[[140, 122, 137, 131, 120, 110], [110, 131, 122, 151, 127, 148]] yields 151
[[131, 149, 105, 131, 103], [146, 125, 140, 128, 129], [136, 139, 132, 129, 139]] yields 140
[[127, 131, 137, 131, 120, 141], [139, 126, 140, 147, 106, 122]] yields 147
[[130, 131, 153, 125, 132, 138], [117, 147, 156, 116, 128, 129], [117, 126, 140, 114, 116, 129]] yields 116
[[120, 110, 134, 134, 133, 133, 135], [121, 117, 141, 114, 143, 151, 105]] yields 143
[[123, 143, 134, 124, 133, 150, 130], [123, 142, 134, 124, 133, 150, 130], [132, 140, 130, 124, 125, 150, 126]] yields 133
---
127,117,133,124,119,129
118,150,119,146,120,113
126,139,140,136,121,127
-> 126

109,150,131,123,131,145
105,158,131,121,125,148
116,134,130,131,131,121
-> 116

157,116,146,143
131,140,132,113
145,125,141,137
-> 145

118,102,108,124
118,142,150,119
107,136,137,108
-> 107

102,116,133,121,124,140
126,118,129,118,115,139
107,124,124,139,129,147
-> 107

111,131,130,126,108
154,148,137,132,139
124,121,127,124,139
-> 124

136,155,125,107,101
131,144,104,150,156
157,158,155,113,125
-> 157

99,147,110,106
139,109,150,158
136,105,147,148
-> 136

130,103,106,125,116
143,151,110,128,114
123,101,130,138,116
-> 123

114,136,104,128
140,117,104,132
114,146,104,128
-> 114
---
[130 152 147 152 154 149] -> 152

[[135 105 144 130 128 127]
 [134  98 131 135 134 103]
 [119 138 127 118 120 141]] -> 138

[[139 130 140 108 121 114]
 [107 134 107 150 132 137]] -> 134

[[107 108 151 134 142 153]
 [111 142 115 117 145 134]] -> 142

[[118 146 107 122 112 127]
 [122 116 149 124 139 137]
 [126 117 154 132 131 141]] -> 117

[126 113 142 134 150 129] -> 113

[[140 126 130 127 131 118]
 [135 129 120 119 106 137]] -> 129
---
[[140 137 137 148 117]
 [137 137 136 151 119]
 [139 137 137 148 117]] yields 137

[[125 124 129 127 124 127]
 [128 126 106 104 126 115]
 [128 122 133 125 125 127]] yields 127

[[130 105 133 132 123]
 [139 127 134 132 106]
 [115 137 121 129 154]] yields 133

[[126 114 135 129 100 114]
 [119 107 129 117  98 107]
 [129 118 133 141 107 118]] yields 129

[[144 131 152 112 133 126 143]
 [146 137 155 100 128 114 144]
 [119 131 116 132 124 124 124]] yields 133

[[137 111 128 129 144]
 [127 126 118 137 138]
 [140 114 128 129 153]] yields 128

[[152 101 121 108 128]
 [119 128 135 123 129]
 [111 123 112 128 120]] yields 121

[[131 121 129 123 126 145]
 [132 124 126 127 133 147]
 [129 136 105 130 111 120]] yields 123
---
Q:
[[113 130 125 106]
 [115 116 125 115]]
A: 125

Q:
[[128 121 123 140 127]
 [127 123 147 134 123]
 [129 139 154 136 115]]
A: 140

Q:
[[128 129 129 128 129 128]
 [130 117 148 144 126 153]
 [123 134 121 131 124 125]]
A: 129

Q: [152 136 151 132]
A: 151

Q:
[[125 120 129 117 155 124]
 [124 118 123 125 154 140]
 [145 124 124 133 151 122]]
A: 155

Q: [131 154 157 122]
A: 157
---
[[126 126 120 140 126 131 136]
 [132 128 130 136 129 121 121]
 [149 122 127 130 127 130 136]] value 149

[[125 144 121 119 117 134 118]
 [122 122 129 116 146 115 129]
 [102 139 136 111 133 119 140]] value 102

[[111 126 129 121 126]
 [152  98 155 144 141]
 [135 128 138 142 122]] value 135

[[130 141 145 153]
 [129 134 151 154]
 [130 154 138 146]] value 130

[[127 136 137 102]
 [134 137 116 138]
 [136 143 107 141]] value 136

[[115 128 157 125 117]
 [116 111 125 106 141]
 [152 121 112 123 127]] value 152
